The same turns and mirrors carry the whole set onto itself and the rows of a family onto each other. Which other rows belong to the same family as each row named below? List them in the order they appear above.
These 28 rows form 7 families of 4 rows each.
q_168: [-2.62 -2.91  1.89 -2.50  4.88  3.17 -1.32 -0.52 -2.88 -4.40  2.65  1.15]
q_510: [ 1.91 -3.23 -1.78 -1.85 -1.85  4.73 -1.05  2.87 -2.05 -2.54  0.19  1.98]
q_547: [-2.24 -1.06  0.46  5.28  2.40  0.00  2.53  1.90 -3.26 -1.12  0.24  1.66]
q_448: [ 2.55 -3.55 -2.55 -0.68 -0.91  3.23 -2.28  2.21 -2.18 -2.23  0.25  2.20]
q_377: [ 2.19 -3.61 -1.76 -0.08 -2.52  3.71 -0.55  2.98 -2.67 -1.41 -1.00  1.35]
q_48: [-2.39 -1.61  2.42 -2.53  5.97  3.00 -0.56  0.99 -1.71 -3.40  2.58  1.23]
q_682: [-4.13 -1.52 -1.14  4.87  1.85  0.38  1.24  2.19 -2.60 -2.10  0.35  1.63]
q_333: [ 0.57 -1.43  2.73 -0.82  0.48  3.45  1.09 -1.23  3.22  0.70  1.15 -0.78]
q_298: [-5.06 -0.82  0.33  2.65  0.72  0.61  1.92  1.19 -5.27 -2.69  0.84  0.97]
q_970: [-3.70 -2.20  3.33 -2.43  4.69  2.76 -1.65  0.11 -2.40 -3.60  1.26  1.99]
q_913: [-2.18 -2.29 -0.55  5.14  0.94 -0.02  2.38  0.72 -4.27 -1.85  1.45  1.39]
q_268: [ 2.29 -0.65  3.54  2.14  0.47  4.14  2.23 -0.17  1.23  0.11  0.67 -1.21]
q_289: [ 1.48 -1.16  3.13 -1.94 -2.56  2.76  0.93  0.23  1.00  0.00  1.22 -1.21]
q_336: [ 0.82 -1.27 -1.90 -0.73 -2.86  4.42 -1.01  2.69 -0.46  0.62  0.47  1.71]
q_639: [ 1.79 -0.93  3.52  0.60  0.97  3.21  2.68 -1.13  1.67  1.35  1.20 -0.38]
q_666: [ 0.90 -1.13  2.84  1.16 -0.56  2.55  1.69 -0.25  2.70  1.21  1.82 -0.88]
q_618: [-1.95 -0.54  1.65  5.74  2.76  1.51  2.09  1.10 -3.48 -1.77 -0.47  0.16]
q_8: [ 1.79 -0.55  4.06  0.43 -0.64  3.28  1.67 -0.96  1.75 -0.57  1.80 -1.18]
q_115: [-3.19 -3.75  1.60 -1.86  4.30  2.61 -1.84 -0.60 -2.09 -4.57  1.29  2.85]
q_240: [-4.19 -0.88  0.53  5.03  1.94  0.44  1.95  0.54 -2.72 -0.54  0.27  0.67]
q_392: [-3.48 -2.86  3.50 -2.13  4.29  3.30  0.47  0.28 -2.95 -4.26  2.16 -0.06]
q_23: [ 2.21 -2.35 -3.19 -0.12  0.01  3.80 -1.33  2.98 -2.10 -0.59 -0.61  2.74]
q_123: [-3.38 -2.73  2.22 -2.99  4.11  2.65 -1.03  0.92 -3.79 -4.60  0.81  0.99]
q_373: [ 1.90 -2.15  3.78 -0.32  0.30  1.95  1.61 -2.24  1.09  0.42  1.78 -1.38]
q_158: [-3.16 -0.48  0.28  5.28  1.21  0.62  1.63  0.40 -4.29 -2.18 -0.37  1.07]
q_822: [ 1.62 -2.92 -1.82 -0.07 -1.86  4.52 -1.63  3.02 -1.49 -1.55  0.49  3.65]
q_505: [-5.51 -0.49  2.75 -1.34  4.09  1.60 -0.89  1.58 -2.44 -2.82  2.04  0.58]
q_833: [ 1.72 -4.44 -1.72 -0.79 -0.96  3.73 -2.23  1.54 -0.56 -2.63  0.57  3.59]

The rest of the family of q_298: q_289, q_336, q_505
The rest of the family of q_168: q_547, q_448, q_639
The rest of the family of q_913: q_48, q_23, q_373
The rest of the family of q_377: q_682, q_333, q_392
The rest of the family of q_268: q_618, q_115, q_833
The rest of the family of q_158: q_970, q_8, q_822

The same turns and mirrors carry the whole set onto itself and the rows of a family onto each other. Which other rows belong to the same family as each row named below? List them in the order they appear above.
These 40 rows form 5 families of 8 rows each.
q_704: [ 0.46  0.68  0.15 -0.11 -4.15  0.72 -4.86 -2.41  1.18 -0.71  2.07  0.97
 -0.39 -0.60  1.67 -1.70 -1.68 -1.55 -2.33  1.84 -0.60 -0.01  3.18  1.76
  1.77]
q_5: [ 0.54  1.27 -0.92 -0.46  2.43 -0.72  3.25  3.21  0.42 -1.03 -3.88 -2.32
  0.75  1.18 -2.67  0.06  1.98  2.63  3.43 -1.32  1.33  0.58 -2.90  1.33
 -0.41]
q_165: [-0.67  1.55  2.46 -0.48 -1.78  3.64 -0.84 -2.37  0.97 -0.77  0.01  1.78
  3.65  2.06  2.07  1.37 -1.24 -0.04 -1.12 -0.87  5.33 -1.31 -2.04 -0.53
  1.01]
q_423: [-0.32  0.46 -0.74 -2.93 -1.81  0.46 -4.06 -0.83  1.34  1.10 -4.07 -3.48
  1.04  1.52  0.25 -0.82 -2.79 -3.04  2.06 -0.60  1.92  0.21  2.69 -0.80
  0.44]
q_195: [-0.11  1.10  1.73  0.49 -2.36  2.40  0.98 -0.36 -0.44 -1.58 -0.14  0.10
  4.83  2.62  2.46  1.68 -0.73  0.39 -1.37 -1.49  4.57 -0.87 -2.81  1.09
 -1.24]
q_459: [-0.86 -1.18 -0.44 -0.17  1.02 -0.83  2.26  2.75  0.32 -0.65 -2.70 -1.44
  2.03  1.00 -2.57  0.78  3.15  0.89  2.89 -1.16  3.23  0.13 -4.26 -1.99
 -2.62]
q_607: [ 1.02 -0.55 -0.18  0.72  0.34 -3.08  0.66  0.91 -0.10 -0.24 -0.86 -0.33
 -3.44 -2.13 -3.99 -3.06  2.33  1.44  0.17  3.66 -2.64  2.64  2.31  2.18
  0.98]
q_176: [-1.70 -0.64  0.60 -2.87  0.47 -0.56 -2.64  0.52  2.19  0.08 -3.17 -2.49
  1.47  1.99  0.04 -0.36 -2.83 -2.99  2.60 -0.60  0.00  0.57  4.12 -2.72
 -0.89]
q_813: [-0.85  0.84  0.27 -3.58 -0.35 -0.80 -2.85 -0.25  2.04  1.71 -4.99 -3.40
  0.33  0.95 -2.07  0.54 -2.49 -1.69  2.60 -0.52 -0.87  0.90  2.55 -0.60
 -1.22]
q_441: [-5.54 -0.41  4.36  0.76  2.68 -0.76 -1.17  0.43  1.79  1.64 -1.30 -1.15
  2.09  1.11  0.72 -0.19  1.51 -1.43  1.04  1.02 -3.10 -0.87 -2.47  0.63
  2.01]
q_539: [-3.20 -0.76  4.06  1.85  3.54  0.15  2.10  1.05  2.03  2.65 -0.55  1.56
  2.27  1.16  1.62 -0.36  1.56 -1.85 -0.01  1.33 -2.46 -1.83 -0.21 -0.80
  2.23]
q_437: [-0.37 -0.63  0.33 -0.56  2.74 -0.61  3.01  2.10  0.12  0.37 -3.69 -1.19
  1.37  1.96 -2.12 -1.18  2.06  2.06  2.15 -0.81  3.76  0.77 -3.21 -1.68
 -2.85]
q_662: [ 1.38  0.92 -0.14  2.50 -0.80 -0.31  3.20 -0.46 -0.53 -1.31  3.73  2.78
 -0.61  1.74 -0.61 -0.91  3.32  2.54 -1.82  2.76  0.07 -1.04 -3.17  1.81
 -0.11]
q_588: [-1.04  0.43  1.22 -0.56 -1.26  1.71 -1.71 -1.44  0.50 -0.36 -0.64 -0.47
  4.88  3.05  3.75  2.81 -1.02 -0.88  0.04 -1.93  2.84 -1.85 -2.81 -1.09
 -0.11]
q_558: [ 0.15  1.02  2.79 -0.92 -0.82  2.05  0.06 -1.84  0.13 -1.29  1.18  0.64
  3.23  2.98  3.24  1.39 -1.10 -0.85 -1.42 -2.75  5.17 -1.15 -1.52 -0.05
  1.36]
q_449: [ 0.32  0.56  0.98 -0.62 -1.86  0.46 -2.65 -2.15  0.56 -0.94  4.36  1.31
 -0.81  0.02  0.92 -0.73 -1.06 -3.81 -1.92  2.13 -2.56  0.15  3.41  1.60
  2.98]
q_456: [ 0.09 -1.10 -0.41 -0.65  1.67 -3.36 -1.74 -0.19  0.75  0.74 -1.08 -0.67
 -3.63 -1.61 -3.11 -2.25  1.92 -0.37  1.18  2.95 -4.20  1.68  2.80 -0.09
  1.75]
q_712: [-0.58 -1.20  1.84  0.46 -3.14 -0.46 -4.15 -3.72  0.09  0.24  2.56  1.51
  0.67 -0.11  2.45 -0.59 -0.64 -2.01 -3.58  2.74 -1.13  0.37  2.36  0.02
  1.25]
q_595: [ 0.34 -0.22  1.74  2.67  1.27 -1.21  3.46  0.18 -0.96 -1.77  2.72  3.00
  0.17 -0.40 -0.52  0.05  3.92  2.94 -1.96  2.28 -1.60  0.41 -3.10  1.86
  0.53]
q_83: [-4.12 -1.22  3.05  2.36  3.10 -0.27 -0.07 -0.18  1.80  1.59 -2.91 -0.80
  3.84  1.47  0.88  0.24  1.54 -1.96 -0.39  0.15 -2.53 -1.14 -1.08 -2.47
  2.32]
q_9: [ 0.72 -1.51 -0.96 -0.39  1.77 -4.22  0.78  1.90 -0.46  0.02 -0.16 -1.77
 -2.98 -0.29 -2.84 -2.73  2.12 -0.75  1.20  2.20 -4.22  1.94  1.69  0.72
 -0.67]
q_553: [ 4.37  0.60 -2.48 -2.45 -2.65 -1.02  0.20 -0.62 -1.26 -2.96 -0.64 -1.18
 -0.40  1.24 -1.34 -0.10 -1.43  2.29 -1.11  0.41  3.76  1.35 -0.75  2.01
 -3.33]
q_285: [-4.05 -0.48  3.55  2.13  1.65 -0.08 -1.17 -0.19  1.62  2.45 -0.82  0.33
  1.75 -0.27  0.90 -0.25  2.66 -1.72  0.78  1.26 -3.53 -0.25  0.42 -0.82
  4.13]
q_180: [-0.74 -0.42  1.19  0.13 -2.49  1.97 -2.29 -2.33  0.14 -0.41  3.24  1.46
  0.78 -0.11  2.70 -0.69 -0.65 -0.76 -3.24  1.54 -1.50 -0.27  3.36  0.96
  4.02]
q_99: [-0.23 -0.60  1.00 -0.04  3.32 -1.84  3.98  1.84 -0.82 -0.05 -3.78 -1.78
  1.98  1.48 -1.91  1.40  3.00  2.08  2.42 -0.01  0.96  0.82 -3.71 -0.41
 -0.88]
q_270: [ 0.94 -0.32  0.03 -0.04 -0.36 -2.99 -1.93  0.84  1.61  0.63 -2.50 -1.07
 -2.61  0.23 -3.26 -3.85  3.89 -0.33  0.52  3.51 -3.01  2.77  2.50  1.58
  1.29]
q_690: [ 0.69  0.55 -0.21 -0.55  2.01 -3.12  1.74  1.75  0.24 -0.10 -4.56 -2.15
  0.70  1.19 -3.13  0.29  1.75  0.89  3.44  0.09  1.85  1.03 -3.71 -0.14
 -3.20]
q_499: [ 3.48  0.74 -2.55 -3.13 -2.97 -0.15 -1.77 -1.08 -1.44 -3.50  1.21 -1.06
 -1.38  1.08 -2.81 -1.40 -0.71  0.01  0.17 -0.28  3.93  2.47  0.54  0.65
 -2.34]
q_153: [ 0.73  1.28  1.81 -0.43 -0.88  0.49 -2.48 -3.17  0.05 -0.23  2.56  1.37
 -1.02  0.83  1.57 -2.04 -2.06 -1.70 -2.63  2.31 -2.43  0.77  4.24  2.22
  3.04]
q_896: [ 0.94 -0.54  0.69  3.34 -0.55 -0.31  1.92 -0.58 -1.85 -2.35  3.70  2.24
  1.03  0.38  1.85 -0.52  3.69  2.02 -2.68  1.85  1.02  0.00 -2.91  1.53
  1.83]
q_309: [-0.92  0.52  0.87 -0.06 -0.35  1.76  1.11 -1.52 -1.22 -1.42  0.73 -0.11
  3.88  0.74  3.03  3.44 -2.54  0.98 -0.31 -2.12  3.15 -2.00 -2.90 -0.45
 -0.42]
q_255: [ 0.99 -0.39  0.60  3.78  1.04 -0.68  1.66 -0.56 -1.30 -1.15  2.98  1.95
 -1.67  0.95  0.57  0.77  3.60  2.31 -1.01  2.57  0.05  2.23 -3.83  1.33
  2.55]
q_501: [ 4.45  1.50 -1.85 -2.61 -3.38 -0.62 -0.35 -0.69 -1.31 -2.18  1.54 -0.01
 -2.42 -0.30 -1.42 -1.00 -0.49  2.01  0.42  1.45  2.80  2.15  0.76  3.11
 -1.37]
q_157: [ 3.45  1.56 -3.45 -4.16 -2.40 -0.89 -1.06 -1.67 -0.83 -1.48  0.94 -1.07
 -0.43  1.26 -2.45  0.65  0.15 -0.15  0.02  0.56  3.71  2.07  0.80  2.51
 -2.23]
q_321: [-0.83  0.74  0.37 -4.03 -1.78 -0.43 -2.44 -0.17  1.64  0.50 -4.43 -3.01
  3.04  0.00 -0.80 -1.33 -2.52 -1.90  1.12 -1.04  0.21 -1.46  3.19 -0.06
 -1.65]
q_609: [-0.17 -0.90 -1.29 -0.16  1.59 -2.36  0.16  1.59  0.31  0.78 -0.62 -0.04
 -2.62 -0.88 -4.51 -3.23  2.13 -1.01  1.65  3.76 -3.71  1.91  1.59  0.03
 -1.17]
q_340: [ 1.67  0.47  0.89  1.77  0.44  0.42  3.04 -0.47 -1.56 -0.59  3.88  2.98
 -0.64  0.15 -1.57 -1.56  4.17  1.43 -2.43  1.80  1.39  0.17 -3.89  2.37
  0.84]
q_584: [-3.31 -1.55  4.62  3.39  2.53  0.36  0.84  1.34  1.69  0.95 -1.20  0.92
  1.43  0.46  1.57 -1.80  1.08 -0.52 -0.15  0.55 -2.68 -1.48 -1.02 -2.26
  2.56]
q_922: [ 5.59  0.62 -3.39 -1.05 -3.74 -0.37  0.18 -1.34 -1.46 -2.42 -0.53  0.12
 -0.89  0.17 -1.04 -0.03 -0.28  1.62 -1.10  0.62  3.25  1.74  2.07  0.69
 -1.10]
q_843: [-1.31 -0.89  1.71 -3.30  0.89 -0.18 -3.35  0.35  1.08  0.65 -4.07 -2.93
  1.68  0.00 -0.37 -0.18 -2.19 -3.49  1.84 -1.41  0.94  1.94  3.38 -1.43
  0.51]

The rest of the family of q_285: q_704, q_607, q_813, q_588, q_553, q_99, q_896
The rest of the family of q_180: q_423, q_195, q_456, q_595, q_83, q_690, q_501
The rest of the family of q_712: q_5, q_441, q_270, q_309, q_255, q_321, q_922
The rest of the family of q_340: q_176, q_539, q_437, q_558, q_449, q_499, q_609

The same turns and mirrors carry the whole set onto itself and the rows of a family onto each other. Which other rows belong to the same family as each row named below? List them in the order they appear above.
These 40 rows form 5 families of 8 rows each.
q_742: [-1.71 -0.22 -0.27  2.34 -2.60 -1.32  1.59 -0.94]
q_954: [ 1.17 -3.58 -1.83  0.38  0.56 -3.32 -3.27  1.27]
q_911: [ 1.77 -3.72 -1.90  0.29 -0.93 -3.40 -3.22 -0.05]
q_174: [ 1.58  0.71 -1.62 -1.10  0.01  2.65  3.59 -1.79]
q_667: [-1.80 -0.92 -4.97  0.37  2.93 -0.80 -1.81 -0.89]
q_986: [ 3.34 -1.48  2.82 -1.31 -1.44 -2.17  1.35 -1.03]
q_497: [-0.35 -0.59  0.62 -2.12 -0.11  1.51 -2.99  0.83]
q_642: [-0.62 -1.35  0.06 -1.69 -0.63  2.58 -2.32 -1.00]
q_111: [ 3.32 -0.91 -2.01 -3.55  3.43  0.16 -1.35  0.90]
q_247: [ 1.71 -4.38 -0.32  0.53  0.32 -4.15 -1.87 -0.57]
q_950: [ 3.53 -0.88 -2.81  1.95  2.33 -3.80  2.40 -0.45]
q_706: [-1.06  0.05 -5.59  0.19  2.75 -1.04 -1.32 -1.30]
q_827: [ 3.93 -0.60 -1.70 -3.74  2.26  0.49 -0.93 -0.01]
q_766: [ 3.18 -2.05 -2.28  0.66  2.92 -3.85  2.88 -1.34]
q_790: [ 0.03 -1.69  0.15 -1.90 -0.91  2.56 -2.21  0.19]
q_496: [ 4.62 -1.83 -2.38 -1.93  4.08  0.55 -0.87 -0.24]
q_952: [ 0.85  1.79 -0.98  0.45  2.21  2.29  4.09 -1.04]
q_583: [ 1.03 -3.13 -0.84  1.29  1.59 -4.09 -2.94  0.64]
q_581: [-0.55 -0.15 -0.86 -0.30 -1.69  2.99 -2.13 -0.12]
q_212: [-2.12 -1.40 -1.70  3.12 -1.90 -1.24  2.21 -0.03]
q_894: [ 3.10 -1.52 -3.49  1.89  1.46 -2.35  3.40 -2.08]
q_32: [ 3.18 -2.36 -2.52  1.31  3.11 -2.25  3.76 -2.19]
q_472: [ 1.71  1.50 -1.30  0.08  0.65  2.27  3.97 -2.65]
q_297: [-1.39 -1.26 -1.30  4.19 -0.99 -1.34  1.93 -1.19]
q_192: [-0.30 -0.85 -5.69  0.73  2.91  0.88 -0.51 -0.92]
q_30: [-1.92 -1.00 -0.91  3.26 -1.75 -0.31  2.12 -0.07]
q_221: [ 1.27  1.26 -1.81  0.51  2.37  3.24  3.01 -1.62]
q_944: [ 3.14 -0.97  2.84  0.02 -1.57 -1.63  0.98 -0.02]
q_44: [ 1.35  1.90 -2.82 -0.18  1.08  2.83  2.70 -0.59]
q_129: [ 4.17 -1.61  1.77  0.06 -1.74 -0.36  2.22 -0.62]
q_193: [-0.81 -0.57 -5.80  1.73  2.51  1.28 -0.98 -0.24]
q_791: [-0.91 -0.39 -4.71  2.02  2.33 -0.60 -2.38 -0.92]
q_936: [ 3.64 -1.57  2.07 -1.65 -0.92 -0.72  2.98 -0.16]
q_805: [-0.62 -0.75 -0.81  4.07 -2.02 -1.38  1.84 -1.40]
q_457: [-0.47 -0.04 -0.19 -1.12 -2.00  1.23 -2.66  0.75]
q_722: [ 2.76 -0.22 -3.15  2.40  2.54 -3.84  2.98 -1.30]
q_122: [ 4.77 -1.33 -2.26 -2.68  3.37 -0.33 -1.09 -1.32]
q_674: [ 1.52 -3.24 -1.05  0.01 -1.02 -4.43 -2.12  0.20]
q_854: [ 4.97 -0.83 -1.67 -2.45  3.27  0.37 -1.05 -1.54]
q_613: [ 3.41 -2.20  2.29  0.15 -1.53 -0.20  2.34 -0.10]

The rest of the family of q_472: q_954, q_827, q_766, q_581, q_297, q_192, q_944
The rest of the family of q_247: q_742, q_497, q_496, q_894, q_44, q_791, q_936

